In the rows, 100 means zero.
Each named turn below is shown by a few rows before and after it. Which turns, in which order, take the first row of each later pair to the second? The first pair is answered.
Z:
[107, 114, 106, 88, 79, 118, 91, 102, 109, 88, 91, 104, 109, 108, 101, 91, 89, 88, 102, 96, 104, 95, 93] |-> [105, 112, 103, 85, 113, 114, 104, 90, 103, 107, 90, 100, 102, 101, 101, 105, 88, 98, 96, 113, 78, 109, 114]
[94, 100, 103, 114, 44, 107, 68, 128, 111, 68, 98, 99, 99, 107, 92, 72, 112, 84, 110, 59, 134, 76, 70] |-> [77, 100, 83, 109, 110, 129, 97, 97, 109, 109, 65, 81, 81, 97, 102, 132, 46, 98, 130, 125, 45, 91, 105]
[88, 91, 107, 92, 59, 119, 114, 102, 94, 97, 93, 97, 102, 118, 96, 99, 75, 99, 128, 99, 105, 82, 95] |-> [88, 90, 111, 93, 107, 102, 127, 87, 84, 127, 101, 93, 95, 105, 92, 109, 92, 120, 107, 115, 74, 104, 125]
[111, 119, 89, 94, 86, 110, 83, 101, 90, 96, 96, 97, 118, 122, 108, 97, 90, 98, 100, 100, 121, 90, 90] |-> [110, 117, 84, 94, 112, 109, 92, 90, 88, 114, 94, 93, 111, 116, 108, 110, 82, 107, 97, 118, 93, 100, 107]
Q:
[104, 83, 87, 103, 117, 92, 104, 104, 116, 110, 119, 102, 58, 81, 91, 84, 115, 101, 89, 95, 86, 128, 132] |-> [97, 79, 82, 108, 108, 103, 102, 103, 116, 109, 105, 95, 51, 77, 96, 99, 91, 95, 105, 100, 74, 122, 129]
[90, 106, 95, 94, 73, 123, 90, 113, 113, 78, 71, 114, 113, 109, 111, 112, 49, 85, 123, 118, 103, 84, 73] |-> [91, 119, 107, 65, 94, 108, 94, 110, 117, 79, 91, 132, 147, 114, 100, 92, 78, 90, 101, 125, 127, 95, 87]
[84, 105, 106, 90, 79, 113, 105, 109, 86, 89, 82, 100, 113, 114, 106, 94, 91, 93, 116, 118, 112, 88, 87] |-> [84, 107, 109, 81, 87, 103, 108, 108, 87, 90, 92, 107, 122, 115, 100, 84, 108, 96, 104, 115, 123, 92, 92]
U:
[107, 111, 103, 70, 110, 94, 95, 95, 108, 82, 113, 101, 132, 118, 108, 85, 107, 106, 89, 104, 107, 95, 91] |-> [108, 105, 105, 84, 115, 81, 93, 97, 100, 91, 120, 98, 119, 109, 103, 85, 126, 112, 77, 92, 105, 102, 96]
[96, 109, 84, 81, 102, 73, 110, 87, 84, 90, 119, 95, 118, 109, 115, 83, 135, 81, 71, 119, 61, 119, 78] |-> [93, 108, 81, 84, 104, 77, 112, 85, 82, 94, 117, 92, 110, 107, 116, 89, 131, 82, 74, 124, 49, 120, 79]
[96, 97, 79, 92, 89, 117, 100, 95, 100, 104, 103, 106, 89, 99, 96, 122, 73, 95, 112, 107, 83, 97, 104] |-> [97, 103, 84, 80, 79, 119, 95, 100, 106, 93, 108, 117, 108, 106, 96, 109, 77, 89, 112, 105, 105, 92, 96]
[85, 94, 119, 132, 74, 115, 72, 97, 97, 78, 78, 83, 130, 124, 132, 129, 85, 48, 113, 94, 102, 58, 56] |-> [91, 92, 125, 135, 69, 100, 68, 104, 93, 77, 90, 87, 131, 122, 125, 111, 112, 47, 101, 76, 118, 60, 56]
Now pairs of rows:
Each pair is two turns apart.
[103, 88, 103, 92, 107, 90, 90, 90, 108, 78, 77, 111, 135, 105, 81, 106, 106, 88, 134, 81, 125, 69, 81] |-> [97, 89, 97, 91, 128, 97, 99, 78, 106, 90, 66, 103, 127, 99, 84, 124, 83, 94, 140, 104, 95, 73, 92]  Q, Z
[101, 110, 93, 92, 67, 102, 112, 110, 93, 62, 76, 135, 176, 113, 122, 65, 129, 72, 64, 75, 164, 118, 46] |-> [92, 120, 84, 69, 82, 123, 121, 99, 104, 64, 59, 138, 193, 119, 126, 83, 84, 70, 85, 107, 144, 115, 47]  Z, U
[89, 110, 77, 91, 96, 116, 91, 91, 118, 116, 59, 81, 110, 96, 104, 71, 45, 100, 118, 121, 110, 97, 104] |-> [89, 114, 80, 85, 128, 107, 103, 80, 112, 127, 69, 85, 116, 93, 101, 71, 61, 112, 103, 129, 103, 110, 123]  U, Z
[103, 106, 94, 91, 144, 76, 125, 71, 98, 115, 98, 115, 122, 92, 109, 97, 102, 107, 85, 135, 78, 120, 124] |-> [111, 100, 103, 108, 68, 75, 96, 104, 102, 70, 104, 116, 119, 100, 110, 64, 126, 87, 91, 78, 139, 94, 77]  Q, Z
[60, 100, 118, 105, 105, 121, 99, 75, 93, 124, 67, 115, 85, 80, 111, 104, 64, 90, 100, 108, 76, 115, 96] |-> [70, 93, 126, 127, 101, 99, 90, 82, 77, 129, 81, 106, 64, 71, 106, 91, 104, 98, 79, 80, 86, 123, 98]  Z, Q
[127, 98, 117, 97, 103, 86, 52, 130, 87, 92, 144, 96, 88, 116, 108, 119, 170, 120, 59, 40, 126, 79, 95] |-> [110, 100, 99, 93, 160, 108, 80, 99, 87, 129, 112, 80, 70, 107, 121, 177, 103, 133, 82, 103, 40, 93, 124]  Z, Z
[91, 111, 93, 51, 85, 149, 99, 95, 118, 66, 94, 124, 144, 119, 96, 88, 64, 89, 137, 108, 130, 84, 80] |-> [111, 93, 111, 105, 63, 101, 77, 114, 88, 72, 124, 107, 100, 102, 88, 60, 146, 98, 97, 41, 151, 94, 81]  U, Q
[97, 103, 108, 79, 110, 112, 103, 114, 107, 100, 99, 114, 131, 118, 98, 92, 90, 86, 116, 123, 108, 96, 88] |-> [101, 104, 112, 77, 126, 97, 107, 112, 101, 112, 109, 115, 129, 114, 93, 85, 111, 95, 99, 122, 108, 106, 102]  Z, U
[96, 94, 103, 128, 122, 86, 113, 89, 86, 127, 94, 79, 62, 74, 103, 122, 99, 114, 95, 114, 43, 118, 119] |-> [104, 87, 108, 144, 96, 75, 102, 103, 79, 115, 102, 75, 50, 70, 99, 107, 124, 107, 90, 82, 63, 111, 104]  Z, U
[124, 72, 105, 92, 137, 155, 126, 100, 100, 96, 98, 73, 101, 114, 137, 132, 25, 93, 115, 132, 78, 92, 74] |-> [129, 81, 117, 73, 184, 131, 137, 88, 95, 112, 125, 91, 128, 111, 126, 113, 73, 108, 77, 140, 88, 119, 105]  U, Z
[102, 96, 99, 127, 91, 79, 103, 112, 95, 90, 113, 95, 95, 89, 105, 83, 142, 96, 78, 79, 125, 101, 91] |-> [88, 107, 87, 91, 87, 119, 110, 103, 118, 74, 86, 109, 129, 105, 111, 100, 78, 83, 114, 117, 114, 86, 81]  Z, Q
[101, 106, 99, 67, 163, 73, 124, 77, 95, 124, 112, 103, 139, 109, 94, 106, 128, 118, 67, 132, 116, 126, 130] |-> [99, 90, 91, 104, 159, 78, 122, 75, 86, 143, 94, 75, 90, 92, 103, 137, 103, 121, 83, 132, 66, 124, 132]  Q, U
[85, 96, 98, 95, 71, 114, 100, 109, 112, 89, 75, 98, 120, 92, 111, 117, 52, 86, 128, 127, 93, 89, 81] |-> [87, 109, 108, 70, 123, 93, 115, 95, 111, 108, 99, 119, 151, 91, 100, 105, 94, 103, 93, 145, 99, 111, 115]  Q, Z
[87, 108, 87, 70, 121, 123, 117, 89, 117, 104, 78, 103, 125, 109, 104, 115, 48, 96, 122, 149, 77, 96, 116] |-> [103, 111, 107, 72, 92, 87, 99, 110, 110, 80, 118, 122, 142, 116, 89, 58, 134, 95, 84, 92, 151, 96, 105]  U, U
[97, 87, 86, 161, 87, 104, 83, 79, 84, 128, 83, 48, 23, 71, 103, 127, 75, 113, 140, 88, 60, 84, 73] |-> [90, 113, 86, 97, 50, 139, 79, 87, 121, 77, 76, 89, 104, 107, 105, 99, 43, 83, 167, 104, 132, 55, 39]  U, U
[105, 95, 106, 86, 84, 60, 101, 122, 120, 57, 103, 114, 131, 104, 98, 65, 131, 92, 71, 79, 143, 84, 78] |-> [103, 76, 94, 136, 126, 48, 111, 107, 95, 107, 89, 73, 60, 73, 102, 113, 117, 114, 68, 92, 56, 105, 108]  U, U
[99, 92, 106, 119, 100, 104, 80, 112, 112, 107, 124, 96, 108, 98, 105, 131, 99, 88, 62, 125, 77, 116, 112] |-> [102, 94, 109, 113, 94, 99, 80, 114, 114, 99, 132, 100, 120, 102, 103, 118, 113, 85, 56, 117, 97, 116, 107]  U, Z
[104, 101, 92, 105, 37, 86, 90, 104, 132, 65, 66, 103, 142, 96, 98, 70, 98, 73, 120, 112, 137, 55, 85] |-> [93, 111, 86, 75, 91, 93, 114, 79, 139, 89, 60, 112, 160, 99, 100, 91, 74, 84, 122, 162, 105, 70, 114]  Z, U
[107, 87, 100, 116, 79, 106, 93, 108, 88, 91, 103, 82, 73, 92, 103, 100, 110, 95, 108, 84, 96, 100, 83] |-> [102, 93, 94, 102, 87, 122, 100, 101, 98, 93, 91, 85, 81, 95, 106, 115, 81, 94, 123, 108, 82, 97, 87]  Z, U
[106, 103, 107, 92, 134, 84, 104, 85, 92, 114, 115, 112, 94, 88, 98, 97, 116, 121, 77, 109, 87, 130, 121] |-> [95, 104, 93, 85, 98, 120, 97, 90, 109, 90, 81, 104, 94, 99, 110, 116, 49, 97, 122, 122, 85, 103, 92]  Z, Z
[126, 83, 136, 102, 57, 48, 69, 87, 95, 92, 121, 71, 81, 118, 119, 70, 156, 97, 56, 72, 163, 88, 102] |-> [103, 105, 115, 39, 67, 109, 87, 67, 133, 77, 77, 89, 136, 145, 135, 105, 48, 79, 111, 150, 141, 71, 95]  Z, Q
[87, 101, 90, 83, 129, 114, 116, 96, 109, 112, 91, 100, 111, 114, 98, 119, 81, 108, 103, 128, 74, 101, 121] |-> [92, 108, 101, 69, 129, 103, 116, 101, 112, 100, 111, 115, 132, 121, 94, 93, 112, 107, 88, 119, 107, 103, 122]  U, Z
[81, 104, 104, 66, 65, 128, 106, 111, 109, 52, 96, 132, 147, 128, 99, 94, 81, 90, 117, 107, 127, 71, 87] |-> [81, 105, 107, 69, 147, 95, 132, 88, 89, 104, 117, 128, 138, 107, 91, 104, 120, 126, 76, 129, 81, 112, 142]  Z, Q
[98, 105, 102, 93, 78, 109, 104, 107, 102, 106, 83, 132, 102, 117, 114, 122, 73, 111, 128, 102, 96, 115, 98] |-> [105, 107, 108, 88, 72, 96, 101, 116, 101, 99, 99, 140, 114, 121, 104, 100, 105, 110, 114, 85, 121, 117, 100]  U, Q
[112, 93, 98, 79, 109, 69, 108, 100, 94, 137, 123, 104, 83, 103, 113, 101, 127, 124, 79, 67, 107, 113, 107] |-> [98, 97, 86, 67, 119, 94, 117, 89, 103, 140, 99, 102, 88, 107, 125, 127, 71, 120, 109, 102, 77, 106, 106]  U, U
[95, 75, 75, 122, 94, 122, 119, 109, 99, 108, 92, 73, 23, 99, 145, 100, 76, 99, 113, 107, 43, 115, 103] |-> [98, 79, 76, 122, 115, 114, 125, 106, 97, 119, 100, 75, 25, 97, 144, 99, 90, 109, 101, 109, 37, 124, 117]  Z, U
[134, 106, 85, 96, 138, 83, 102, 100, 90, 107, 136, 107, 103, 63, 88, 74, 141, 123, 50, 89, 108, 111, 124] |-> [132, 100, 81, 114, 66, 101, 78, 125, 98, 72, 121, 98, 90, 71, 95, 66, 121, 99, 79, 58, 138, 80, 77]  Z, U
[111, 86, 96, 110, 91, 106, 91, 115, 102, 93, 99, 97, 88, 101, 124, 98, 73, 100, 119, 84, 115, 84, 94] |-> [115, 85, 102, 116, 110, 85, 91, 112, 93, 105, 119, 99, 84, 96, 116, 85, 108, 110, 96, 75, 119, 100, 107]  Z, Z
[97, 103, 132, 66, 86, 119, 107, 84, 106, 79, 110, 132, 74, 104, 89, 78, 93, 104, 119, 97, 123, 60, 100] |-> [103, 94, 133, 94, 80, 106, 102, 90, 92, 88, 112, 117, 46, 93, 88, 78, 110, 109, 112, 77, 115, 63, 99]  U, Q
[89, 93, 110, 102, 114, 77, 110, 104, 119, 98, 115, 135, 102, 97, 100, 75, 150, 118, 79, 77, 127, 103, 108] |-> [79, 84, 98, 116, 138, 92, 120, 88, 116, 124, 90, 113, 74, 88, 108, 117, 104, 127, 98, 106, 65, 109, 123]  U, U
